In the data rows, 50 means zero.
Every row has a hidden score from 0 to 30. What is each row's score? 15 is about the middle. The score is a weighted sum of the row's numbers plus the product of two more (or one squared), each taken from its middle value.
array([62, 63, 45, 60, 78, 64, 52, 86, 36, 52, 74, 66, 75, 38, 48, 53, 35,
       68, 36, 83, 48, 47, 30, 34]) -> 11
array([56, 44, 37, 63, 76, 54, 74, 34, 76, 54, 57, 60, 31, 40, 15, 95, 85,
       56, 61, 54, 45, 67, 52, 51]) -> 14
array([42, 28, 32, 56, 67, 52, 32, 75, 75, 82, 32, 37, 39, 51, 25, 53, 50,
       47, 38, 30, 37, 48, 48, 69]) -> 20
array([35, 30, 62, 32, 37, 54, 62, 31, 64, 63, 29, 43, 51, 76, 19, 72, 50,
       50, 40, 48, 24, 34, 41, 81]) -> 13
array([23, 42, 69, 46, 45, 54, 46, 36, 46, 60, 23, 58, 46, 75, 41, 43, 38,
       31, 52, 55, 53, 38, 55, 60]) -> 10
array([8, 22, 55, 79, 42, 68, 73, 38, 24, 45, 26, 49, 30, 45, 20, 42, 63,
       39, 64, 60, 38, 63, 19, 64]) -> 19
array([27, 37, 54, 52, 25, 15, 20, 64, 10, 52, 67, 42, 47, 56, 53, 62, 28,
       80, 61, 62, 58, 55, 47, 56]) -> 8
array([46, 38, 41, 86, 62, 43, 60, 37, 76, 33, 47, 63, 44, 56, 30, 44, 69,
       84, 29, 70, 53, 33, 42, 73]) -> 18
array([13, 38, 58, 72, 17, 84, 71, 39, 46, 77, 32, 45, 32, 55, 37, 26, 56,
       37, 46, 65, 40, 63, 47, 68]) -> 26
array([34, 69, 65, 77, 33, 14, 52, 67, 62, 24, 80, 49, 71, 35, 79, 34, 55,
       82, 26, 57, 50, 35, 37, 63]) -> 13
array([65, 61, 56, 48, 54, 33, 59, 69, 21, 74, 50, 63, 79, 38, 23, 54, 49,
       59, 59, 47, 46, 61, 51, 65]) -> 14
array([35, 19, 54, 44, 38, 72, 61, 26, 36, 68, 20, 57, 40, 93, 57, 63, 80,
       38, 59, 24, 49, 32, 47, 46]) -> 11
array([35, 46, 39, 43, 78, 92, 51, 17, 57, 91, 19, 27, 37, 86, 79, 55, 71,
       34, 44, 25, 43, 69, 41, 50]) -> 17
array([59, 33, 58, 44, 43, 72, 44, 52, 24, 57, 19, 26, 47, 76, 56, 62, 37,
       59, 40, 58, 34, 60, 32, 60]) -> 20
array([23, 38, 50, 60, 59, 8, 24, 64, 40, 25, 53, 39, 41, 11, 56, 59, 23,
       73, 33, 37, 51, 71, 46, 46]) -> 14
array([58, 88, 31, 74, 67, 33, 72, 35, 58, 42, 67, 16, 40, 34, 47, 56, 62,
       57, 52, 58, 69, 79, 36, 30]) -> 17
array([39, 59, 62, 77, 76, 33, 33, 51, 37, 46, 77, 79, 52, 33, 79, 43, 42,
       41, 60, 87, 58, 42, 33, 37]) -> 10
array([61, 51, 51, 68, 39, 43, 54, 70, 19, 56, 73, 49, 64, 57, 78, 30, 41,
       38, 57, 73, 43, 48, 56, 53]) -> 12
array([78, 44, 43, 31, 45, 34, 69, 47, 62, 44, 62, 28, 49, 43, 62, 30, 47,
       31, 76, 30, 42, 36, 52, 25]) -> 17
array([54, 40, 58, 30, 51, 56, 17, 47, 55, 57, 48, 59, 51, 61, 36, 76, 75,
       51, 47, 43, 68, 47, 61, 50]) -> 13
array([59, 43, 50, 40, 31, 76, 47, 52, 34, 52, 22, 46, 27, 75, 47, 60, 48,
       36, 46, 41, 36, 38, 18, 64]) -> 18
array([32, 48, 56, 53, 66, 39, 52, 27, 53, 44, 45, 27, 45, 29, 27, 43, 77,
       26, 55, 44, 70, 35, 65, 61]) -> 21
array([54, 68, 42, 24, 30, 53, 33, 54, 67, 48, 41, 44, 33, 42, 51, 64, 46,
       68, 90, 48, 81, 53, 58, 26]) -> 7
array([58, 56, 77, 32, 61, 43, 45, 43, 53, 27, 60, 31, 42, 46, 18, 38, 63,
       31, 41, 63, 42, 52, 24, 54]) -> 17
array([47, 40, 72, 78, 66, 71, 43, 59, 19, 44, 65, 80, 47, 44, 39, 24, 47,
       71, 65, 72, 62, 56, 22, 50]) -> 10
array([58, 49, 39, 52, 38, 16, 35, 45, 55, 34, 73, 43, 33, 62, 38, 75, 66,
       50, 64, 64, 78, 43, 28, 43]) -> 13
array([43, 33, 91, 12, 42, 49, 28, 66, 52, 26, 63, 28, 61, 59, 26, 33, 46,
       30, 18, 55, 44, 51, 57, 74]) -> 16
array([23, 58, 30, 31, 37, 82, 49, 53, 46, 81, 32, 68, 36, 90, 31, 49, 48,
       41, 29, 34, 30, 45, 44, 74]) -> 14
array([34, 56, 27, 27, 47, 87, 52, 50, 55, 49, 22, 32, 53, 66, 72, 53, 38,
       47, 55, 42, 40, 61, 58, 58]) -> 13
array([39, 49, 28, 44, 51, 82, 52, 15, 54, 54, 23, 32, 26, 75, 38, 40, 48,
       69, 53, 58, 25, 38, 50, 70]) -> 17
array([50, 47, 70, 19, 39, 52, 30, 68, 44, 57, 64, 67, 58, 69, 61, 72, 53,
       46, 52, 51, 41, 39, 39, 43]) -> 9
array([53, 64, 53, 53, 68, 56, 32, 66, 48, 82, 75, 71, 71, 40, 42, 22, 47,
       80, 52, 58, 61, 43, 56, 46]) -> 24
array([37, 53, 90, 14, 55, 44, 33, 57, 41, 52, 68, 34, 57, 73, 25, 35, 35,
       50, 31, 39, 43, 42, 38, 46]) -> 16
array([67, 62, 53, 44, 46, 47, 28, 62, 36, 55, 75, 86, 30, 63, 53, 57, 73,
       62, 60, 54, 51, 33, 50, 45]) -> 15
array([93, 52, 55, 65, 45, 45, 56, 38, 78, 55, 58, 55, 39, 35, 45, 76, 87,
       30, 49, 55, 48, 39, 60, 28]) -> 22
array([63, 45, 84, 55, 66, 40, 41, 44, 68, 46, 67, 58, 55, 44, 43, 30, 75,
       36, 44, 59, 26, 42, 42, 50]) -> 16
array([34, 23, 33, 29, 47, 69, 63, 39, 75, 61, 30, 17, 51, 91, 73, 58, 46,
       59, 42, 54, 48, 60, 23, 73]) -> 17
array([68, 62, 87, 38, 78, 43, 53, 62, 31, 65, 55, 84, 69, 45, 49, 80, 35,
       42, 52, 68, 67, 46, 61, 69]) -> 13
array([39, 52, 64, 28, 12, 75, 18, 48, 41, 41, 44, 46, 27, 44, 37, 41, 70,
       32, 45, 26, 60, 47, 59, 49]) -> 11
array([26, 42, 28, 51, 46, 48, 36, 72, 51, 58, 17, 40, 40, 42, 55, 53, 53,
       53, 63, 49, 35, 55, 45, 80]) -> 14
array([48, 43, 81, 44, 85, 54, 54, 63, 31, 52, 44, 76, 79, 54, 35, 80, 53,
       46, 59, 52, 43, 34, 64, 62]) -> 22
array([79, 57, 45, 39, 31, 29, 68, 44, 50, 33, 61, 17, 49, 37, 59, 40, 53,
       34, 69, 43, 53, 57, 71, 10]) -> 16
array([43, 74, 37, 51, 33, 34, 34, 50, 34, 28, 54, 61, 22, 54, 70, 35, 49,
       60, 52, 24, 54, 61, 83, 22]) -> 12
array([46, 48, 56, 50, 64, 31, 40, 46, 52, 64, 27, 41, 62, 25, 49, 54, 47,
       41, 32, 42, 54, 49, 66, 68]) -> 14
array([65, 45, 21, 43, 32, 63, 61, 62, 52, 59, 38, 36, 74, 47, 66, 32, 54,
       34, 51, 19, 30, 74, 72, 46]) -> 15
array([32, 51, 46, 56, 63, 40, 78, 24, 58, 59, 47, 37, 58, 62, 38, 47, 86,
       47, 63, 47, 30, 68, 43, 67]) -> 20
array([84, 51, 47, 38, 36, 41, 82, 44, 70, 55, 46, 49, 43, 31, 80, 43, 64,
       54, 48, 43, 42, 68, 53, 54]) -> 14
array([47, 69, 74, 74, 58, 50, 26, 79, 27, 29, 59, 66, 46, 45, 80, 42, 23,
       20, 57, 78, 66, 16, 50, 37]) -> 11
array([75, 67, 77, 48, 34, 50, 54, 50, 56, 27, 41, 50, 47, 17, 51, 52, 71,
       51, 52, 31, 56, 38, 35, 51]) -> 10
array([24, 17, 43, 53, 34, 59, 57, 39, 56, 73, 41, 58, 55, 70, 45, 60, 57,
       80, 62, 52, 28, 48, 57, 77]) -> 12
array([54, 50, 83, 45, 72, 47, 48, 91, 34, 70, 68, 83, 54, 18, 25, 77, 40,
       46, 42, 66, 57, 43, 74, 55]) -> 7
array([30, 48, 40, 33, 59, 57, 85, 13, 39, 58, 16, 21, 64, 56, 62, 25, 56,
       42, 30, 31, 27, 91, 38, 73]) -> 16
array([49, 54, 32, 47, 41, 47, 73, 19, 73, 46, 50, 33, 64, 47, 42, 46, 76,
       48, 62, 61, 44, 76, 55, 39]) -> 13
array([54, 33, 45, 66, 28, 41, 56, 43, 71, 53, 61, 73, 65, 53, 50, 74, 45,
       75, 58, 49, 66, 56, 36, 59]) -> 10
array([42, 45, 37, 29, 66, 85, 60, 33, 53, 56, 21, 50, 38, 94, 70, 55, 79,
       71, 44, 67, 22, 67, 48, 78]) -> 19
array([14, 44, 51, 35, 56, 40, 36, 34, 63, 86, 22, 35, 77, 29, 43, 76, 46,
       40, 41, 2, 65, 14, 51, 57]) -> 24
array([58, 42, 57, 34, 30, 59, 32, 55, 42, 27, 77, 49, 17, 27, 62, 23, 76,
       66, 73, 40, 74, 39, 83, 36]) -> 14
array([54, 46, 45, 10, 49, 59, 39, 55, 81, 54, 38, 34, 63, 64, 38, 17, 49,
       58, 58, 58, 64, 26, 44, 60]) -> 28
array([60, 74, 22, 51, 76, 40, 56, 36, 77, 36, 62, 50, 49, 27, 50, 74, 50,
       38, 77, 48, 57, 63, 32, 47]) -> 18
array([18, 47, 74, 71, 73, 41, 55, 51, 29, 48, 35, 53, 67, 80, 20, 31, 51,
       46, 26, 40, 37, 46, 43, 86]) -> 20
array([53, 64, 67, 34, 52, 69, 30, 30, 76, 48, 59, 64, 33, 78, 77, 15, 76,
       46, 63, 48, 39, 25, 47, 41]) -> 20
array([21, 28, 63, 62, 61, 46, 45, 53, 32, 33, 52, 29, 66, 52, 27, 24, 48,
       21, 35, 36, 45, 55, 55, 67]) -> 19
array([33, 60, 24, 47, 41, 20, 64, 20, 49, 18, 61, 39, 29, 56, 41, 61, 42,
       49, 24, 68, 54, 66, 44, 67]) -> 18
array([83, 62, 65, 47, 50, 53, 53, 48, 57, 41, 42, 39, 40, 30, 28, 70, 55,
       33, 77, 30, 40, 69, 64, 45]) -> 13
array([65, 46, 63, 50, 59, 28, 37, 38, 21, 23, 85, 80, 67, 39, 61, 42, 46,
       34, 36, 76, 40, 58, 46, 42]) -> 13
array([40, 27, 99, 16, 69, 37, 32, 67, 48, 40, 39, 54, 70, 75, 26, 55, 29,
       45, 35, 52, 26, 58, 47, 45]) -> 12
array([62, 51, 67, 40, 39, 25, 29, 63, 35, 20, 83, 49, 60, 32, 43, 43, 12,
       58, 46, 55, 57, 41, 50, 51]) -> 13
array([52, 52, 17, 31, 39, 65, 52, 40, 55, 37, 36, 31, 46, 36, 56, 49, 64,
       30, 78, 35, 38, 52, 67, 61]) -> 19
array([43, 52, 58, 83, 52, 47, 19, 68, 36, 25, 69, 68, 18, 35, 78, 29, 68,
       27, 59, 55, 56, 42, 60, 25]) -> 17
array([54, 38, 54, 52, 40, 40, 52, 70, 43, 53, 68, 47, 55, 47, 51, 27, 43,
       61, 42, 45, 42, 37, 41, 33]) -> 15
array([54, 73, 39, 37, 59, 53, 91, 20, 76, 63, 41, 33, 60, 74, 60, 29, 64,
       34, 59, 37, 49, 77, 62, 56]) -> 20
array([18, 39, 60, 47, 46, 44, 58, 48, 52, 62, 47, 73, 48, 53, 33, 68, 61,
       66, 68, 52, 40, 38, 48, 72]) -> 15
array([63, 61, 53, 64, 48, 54, 45, 44, 55, 46, 73, 55, 77, 46, 76, 35, 11,
       43, 32, 65, 40, 51, 38, 34]) -> 24
array([70, 47, 52, 48, 40, 66, 67, 46, 74, 49, 47, 42, 58, 50, 44, 51, 50,
       49, 70, 21, 51, 65, 51, 51]) -> 14
array([76, 80, 29, 36, 25, 77, 24, 43, 47, 47, 52, 54, 36, 47, 72, 49, 58,
       76, 51, 38, 55, 41, 74, 46]) -> 12
array([64, 61, 52, 46, 33, 21, 47, 24, 73, 41, 56, 34, 59, 27, 55, 48, 63,
       29, 74, 42, 34, 44, 70, 18]) -> 12
array([50, 25, 70, 51, 37, 28, 25, 49, 18, 42, 63, 64, 50, 29, 70, 21, 8,
       57, 39, 72, 80, 59, 62, 33]) -> 16
array([73, 75, 55, 74, 75, 58, 45, 74, 59, 51, 43, 73, 34, 20, 49, 51, 63,
       40, 48, 21, 46, 51, 58, 59]) -> 15
array([51, 50, 71, 65, 49, 47, 69, 43, 54, 37, 43, 29, 30, 49, 32, 52, 52,
       45, 34, 22, 58, 59, 45, 65]) -> 24
array([47, 68, 25, 59, 63, 49, 72, 29, 70, 35, 24, 45, 53, 67, 72, 70, 67,
       33, 67, 34, 51, 77, 70, 49]) -> 15
array([55, 51, 40, 22, 35, 45, 44, 54, 59, 34, 60, 55, 29, 46, 27, 59, 81,
       64, 80, 50, 51, 39, 51, 49]) -> 19
array([75, 52, 55, 18, 36, 72, 42, 51, 75, 35, 72, 56, 48, 62, 55, 42, 60,
       79, 70, 45, 76, 37, 59, 31]) -> 15
array([61, 52, 79, 44, 42, 69, 57, 47, 46, 56, 47, 84, 46, 56, 58, 47, 26,
       81, 37, 66, 62, 69, 43, 60]) -> 11
array([76, 64, 72, 50, 78, 64, 34, 91, 43, 67, 45, 67, 46, 40, 45, 75, 45,
       34, 45, 64, 54, 32, 69, 37]) -> 10
array([74, 62, 33, 50, 10, 55, 82, 36, 64, 45, 40, 23, 71, 23, 57, 62, 35,
       32, 69, 15, 46, 82, 52, 47]) -> 21
array([23, 73, 60, 57, 72, 36, 47, 31, 25, 57, 70, 31, 60, 60, 47, 65, 32,
       43, 16, 55, 66, 50, 46, 57]) -> 15
array([25, 40, 39, 40, 58, 49, 39, 59, 67, 79, 14, 50, 40, 45, 46, 74, 46,
       60, 38, 36, 69, 34, 41, 68]) -> 14
array([46, 69, 82, 28, 68, 46, 56, 39, 40, 63, 38, 46, 86, 56, 20, 46, 46,
       52, 41, 37, 38, 41, 43, 51]) -> 18
array([36, 52, 39, 37, 36, 76, 53, 27, 51, 57, 18, 53, 15, 72, 29, 71, 46,
       48, 68, 38, 48, 49, 26, 83]) -> 10
array([31, 41, 61, 59, 37, 69, 67, 63, 71, 45, 49, 75, 56, 86, 42, 60, 56,
       83, 54, 72, 48, 52, 45, 59]) -> 9
array([65, 54, 62, 49, 77, 34, 32, 86, 40, 73, 56, 55, 63, 67, 38, 61, 50,
       73, 67, 58, 53, 62, 66, 53]) -> 24
array([47, 28, 28, 61, 31, 63, 46, 30, 54, 73, 37, 31, 22, 87, 36, 69, 35,
       39, 71, 42, 45, 48, 41, 85]) -> 18
array([54, 51, 32, 42, 28, 65, 74, 47, 42, 54, 15, 27, 82, 24, 49, 35, 27,
       25, 65, 0, 26, 78, 72, 47]) -> 12
array([75, 57, 28, 55, 12, 52, 74, 65, 56, 58, 13, 31, 77, 21, 60, 48, 54,
       41, 83, 31, 48, 87, 44, 37]) -> 12
array([50, 50, 30, 46, 60, 75, 75, 30, 58, 44, 39, 22, 56, 64, 58, 49, 80,
       35, 52, 50, 37, 83, 77, 68]) -> 18
array([60, 64, 62, 54, 50, 62, 52, 67, 49, 42, 67, 46, 61, 30, 77, 27, 34,
       50, 28, 93, 46, 27, 45, 51]) -> 14
array([52, 66, 63, 17, 12, 80, 32, 52, 35, 54, 32, 50, 28, 56, 45, 41, 67,
       47, 45, 49, 39, 29, 45, 40]) -> 7
array([38, 70, 56, 75, 33, 55, 9, 38, 49, 61, 56, 70, 50, 62, 77, 50, 68,
       66, 59, 18, 44, 53, 79, 27]) -> 10
array([40, 32, 68, 57, 52, 28, 44, 68, 21, 36, 68, 50, 69, 7, 60, 13, 18,
       65, 46, 61, 83, 53, 37, 41]) -> 10
array([39, 45, 29, 33, 49, 69, 65, 27, 62, 83, 12, 19, 44, 70, 66, 39, 41,
       27, 52, 30, 43, 77, 38, 56]) -> 16
array([93, 69, 42, 37, 80, 38, 53, 70, 88, 47, 51, 29, 50, 35, 34, 88, 67,
       42, 91, 68, 35, 26, 32, 41]) -> 22
array([61, 56, 47, 28, 58, 36, 29, 56, 16, 20, 62, 56, 49, 39, 69, 33, 20,
       54, 45, 74, 70, 68, 53, 45]) -> 12
array([45, 76, 42, 55, 72, 42, 62, 27, 51, 61, 48, 47, 41, 41, 61, 52, 51,
       65, 77, 39, 59, 61, 20, 36]) -> 15
array([68, 71, 46, 69, 72, 54, 95, 28, 56, 64, 48, 42, 48, 69, 55, 48, 71,
       45, 44, 45, 51, 55, 27, 68]) -> 18
array([67, 47, 72, 64, 90, 52, 66, 53, 71, 66, 74, 70, 51, 22, 55, 85, 76,
       31, 46, 55, 53, 42, 36, 65]) -> 14
array([21, 46, 40, 50, 71, 19, 40, 59, 60, 53, 39, 44, 51, 45, 45, 57, 30,
       22, 31, 49, 19, 54, 35, 34]) -> 17
array([60, 56, 38, 15, 42, 42, 25, 65, 36, 46, 53, 51, 84, 59, 71, 57, 38,
       72, 25, 57, 40, 54, 45, 45]) -> 13
array([8, 38, 25, 72, 11, 12, 20, 59, 21, 52, 53, 50, 54, 32, 17, 42, 13,
       49, 22, 42, 88, 25, 54, 54]) -> 12
array([47, 33, 34, 46, 62, 62, 81, 17, 66, 73, 12, 44, 43, 51, 76, 56, 44,
       22, 30, 22, 27, 90, 46, 51]) -> 27
array([67, 61, 81, 65, 84, 64, 56, 99, 35, 36, 48, 95, 79, 25, 39, 69, 31,
       46, 48, 48, 70, 35, 46, 58]) -> 8
array([67, 40, 66, 49, 73, 22, 69, 40, 74, 29, 45, 29, 31, 37, 50, 32, 60,
       27, 35, 55, 37, 45, 36, 54]) -> 24
array([27, 59, 30, 47, 56, 26, 22, 30, 58, 76, 29, 15, 72, 7, 47, 72, 47,
       38, 22, 10, 74, 19, 46, 41]) -> 16
array([34, 34, 43, 68, 52, 43, 34, 56, 60, 65, 45, 39, 45, 38, 22, 48, 57,
       26, 31, 49, 60, 32, 39, 60]) -> 18
array([23, 54, 27, 43, 21, 9, 24, 27, 44, 48, 74, 50, 64, 47, 47, 72, 17,
       52, 44, 37, 69, 39, 63, 58]) -> 15
array([74, 44, 42, 45, 66, 63, 67, 43, 68, 41, 49, 38, 45, 27, 26, 85, 60,
       63, 99, 51, 35, 31, 51, 18]) -> 12
array([68, 48, 48, 41, 37, 46, 36, 59, 39, 57, 68, 67, 46, 39, 86, 42, 60,
       69, 52, 50, 73, 24, 66, 26]) -> 11
array([34, 44, 49, 70, 38, 79, 74, 18, 35, 80, 12, 46, 19, 99, 55, 66, 51,
       47, 52, 56, 21, 53, 27, 70]) -> 22
array([47, 25, 21, 26, 66, 66, 62, 57, 24, 79, 31, 57, 18, 61, 42, 75, 38,
       54, 38, 52, 24, 51, 49, 85]) -> 17
array([39, 44, 46, 73, 71, 35, 41, 53, 64, 63, 39, 51, 50, 32, 32, 71, 46,
       31, 39, 36, 62, 27, 43, 47]) -> 15
array([91, 60, 45, 62, 29, 29, 61, 39, 54, 38, 47, 32, 58, 30, 48, 50, 56,
       18, 85, 39, 46, 40, 80, 9]) -> 16
array([36, 54, 69, 78, 74, 37, 35, 50, 51, 22, 79, 54, 53, 65, 85, 31, 17,
       55, 50, 92, 38, 32, 58, 50]) -> 18
array([50, 41, 62, 57, 64, 27, 57, 36, 40, 36, 66, 53, 71, 80, 37, 46, 38,
       65, 41, 49, 53, 53, 61, 68]) -> 20
array([26, 53, 25, 21, 59, 45, 65, 38, 48, 52, 24, 12, 71, 48, 70, 29, 23,
       18, 36, 18, 40, 63, 40, 60]) -> 20
array([37, 55, 52, 43, 56, 38, 43, 61, 13, 22, 76, 37, 83, 40, 63, 47, 16,
       40, 21, 54, 71, 33, 35, 21]) -> 13
array([72, 72, 73, 66, 89, 66, 70, 53, 60, 61, 45, 53, 24, 41, 52, 81, 67,
       42, 49, 50, 56, 36, 54, 58]) -> 14
array([69, 45, 50, 54, 63, 46, 55, 45, 50, 38, 59, 77, 53, 42, 40, 80, 59,
       38, 48, 54, 63, 41, 69, 51]) -> 12
array([62, 44, 53, 33, 62, 45, 24, 60, 57, 38, 40, 39, 41, 67, 48, 26, 62,
       80, 70, 40, 51, 53, 57, 34]) -> 22
array([55, 83, 55, 73, 47, 26, 68, 23, 63, 44, 72, 15, 35, 39, 46, 67, 59,
       39, 56, 41, 44, 56, 56, 25]) -> 20
array([67, 57, 39, 42, 33, 40, 49, 59, 53, 51, 43, 68, 34, 63, 43, 41, 46,
       42, 26, 67, 48, 34, 24, 28]) -> 21
array([32, 60, 43, 65, 59, 65, 51, 76, 49, 50, 28, 65, 35, 72, 34, 53, 60,
       43, 38, 67, 33, 44, 37, 82]) -> 14
array([58, 66, 41, 69, 32, 29, 54, 56, 40, 24, 48, 50, 43, 64, 14, 71, 55,
       62, 33, 54, 58, 42, 28, 41]) -> 19
array([52, 49, 54, 35, 41, 33, 59, 60, 50, 20, 83, 56, 71, 44, 83, 27, 20,
       50, 33, 78, 79, 53, 28, 50]) -> 13
array([64, 57, 54, 20, 46, 62, 37, 55, 60, 42, 42, 68, 64, 53, 53, 52, 48,
       49, 42, 48, 46, 11, 45, 38]) -> 13
array([51, 71, 40, 62, 61, 34, 54, 21, 67, 38, 67, 43, 67, 39, 43, 55, 57,
       43, 61, 58, 51, 72, 55, 27]) -> 13
array([45, 55, 43, 17, 29, 56, 31, 61, 38, 33, 24, 61, 26, 82, 29, 37, 52,
       31, 57, 21, 57, 41, 57, 63]) -> 17
array([42, 68, 81, 68, 75, 52, 27, 67, 30, 36, 84, 59, 48, 46, 88, 63, 54,
       49, 33, 83, 49, 37, 33, 34]) -> 12
array([34, 39, 48, 56, 38, 66, 48, 48, 71, 62, 32, 75, 57, 81, 37, 71, 42,
       61, 59, 56, 32, 32, 59, 65]) -> 10
array([50, 31, 59, 50, 38, 49, 63, 60, 56, 37, 71, 59, 51, 56, 47, 35, 20,
       52, 39, 69, 41, 44, 45, 49]) -> 22
array([84, 43, 28, 41, 30, 49, 69, 45, 66, 37, 44, 8, 57, 47, 36, 59, 41,
       31, 72, 27, 58, 60, 75, 38]) -> 19
array([46, 22, 52, 76, 57, 42, 62, 44, 83, 50, 50, 62, 29, 55, 56, 75, 60,
       66, 44, 70, 39, 53, 42, 67]) -> 21
array([36, 74, 50, 49, 60, 59, 65, 30, 79, 43, 24, 51, 43, 44, 57, 64, 66,
       61, 62, 27, 41, 73, 47, 37]) -> 10
array([87, 51, 33, 52, 38, 55, 74, 37, 39, 46, 48, 27, 52, 45, 57, 85, 31,
       47, 65, 19, 64, 70, 59, 28]) -> 20
array([17, 19, 38, 34, 52, 70, 79, 24, 50, 84, 28, 43, 54, 78, 72, 42, 40,
       54, 31, 45, 38, 61, 30, 54]) -> 14
array([51, 61, 75, 68, 72, 53, 25, 69, 42, 20, 62, 64, 60, 30, 86, 41, 54,
       23, 42, 64, 61, 26, 51, 28]) -> 12
array([59, 60, 16, 39, 47, 53, 77, 51, 43, 68, 23, 24, 58, 28, 80, 42, 34,
       48, 60, 26, 28, 86, 40, 49]) -> 12
array([65, 60, 59, 56, 45, 45, 59, 55, 75, 30, 49, 45, 52, 39, 38, 39, 56,
       40, 59, 42, 32, 47, 64, 35]) -> 16
array([82, 50, 37, 30, 27, 53, 52, 71, 60, 60, 39, 33, 64, 50, 59, 59, 81,
       15, 75, 25, 54, 35, 60, 35]) -> 12
array([60, 41, 71, 61, 40, 39, 59, 46, 26, 59, 54, 77, 69, 34, 66, 30, 41,
       85, 45, 81, 52, 61, 32, 48]) -> 8
array([37, 59, 40, 62, 52, 22, 53, 58, 42, 41, 59, 61, 45, 18, 57, 39, 31,
       85, 31, 52, 60, 74, 72, 61]) -> 12
array([55, 65, 39, 63, 51, 70, 57, 56, 73, 53, 58, 66, 23, 68, 37, 46, 80,
       73, 54, 68, 58, 29, 64, 70]) -> 19
array([43, 18, 50, 31, 48, 33, 13, 55, 28, 27, 58, 48, 55, 37, 73, 41, 58,
       68, 34, 43, 69, 57, 54, 61]) -> 16
array([33, 60, 28, 45, 61, 74, 68, 16, 36, 79, 20, 58, 31, 69, 31, 39, 53,
       49, 36, 65, 23, 66, 39, 65]) -> 13
array([32, 23, 91, 26, 61, 22, 41, 55, 38, 37, 60, 49, 78, 71, 35, 53, 52,
       44, 3, 52, 34, 38, 30, 73]) -> 16
array([54, 59, 47, 41, 41, 58, 22, 52, 45, 36, 66, 71, 45, 62, 67, 16, 72,
       66, 50, 44, 54, 40, 82, 46]) -> 22
array([49, 54, 99, 25, 66, 27, 27, 57, 30, 24, 48, 60, 89, 50, 26, 23, 36,
       49, 38, 43, 48, 38, 39, 73]) -> 24
array([33, 61, 45, 63, 75, 42, 50, 35, 8, 27, 84, 41, 53, 14, 65, 65, 33,
       43, 24, 60, 73, 59, 20, 30]) -> 15
array([61, 56, 80, 67, 49, 56, 50, 60, 39, 74, 58, 56, 36, 47, 59, 74, 52,
       45, 56, 66, 31, 33, 28, 40]) -> 15
array([50, 30, 31, 76, 68, 43, 57, 26, 90, 56, 61, 43, 47, 38, 55, 69, 74,
       84, 70, 74, 47, 40, 41, 36]) -> 15
array([65, 20, 54, 48, 25, 63, 51, 68, 41, 42, 58, 71, 48, 48, 38, 50, 42,
       39, 38, 55, 37, 26, 37, 40]) -> 25
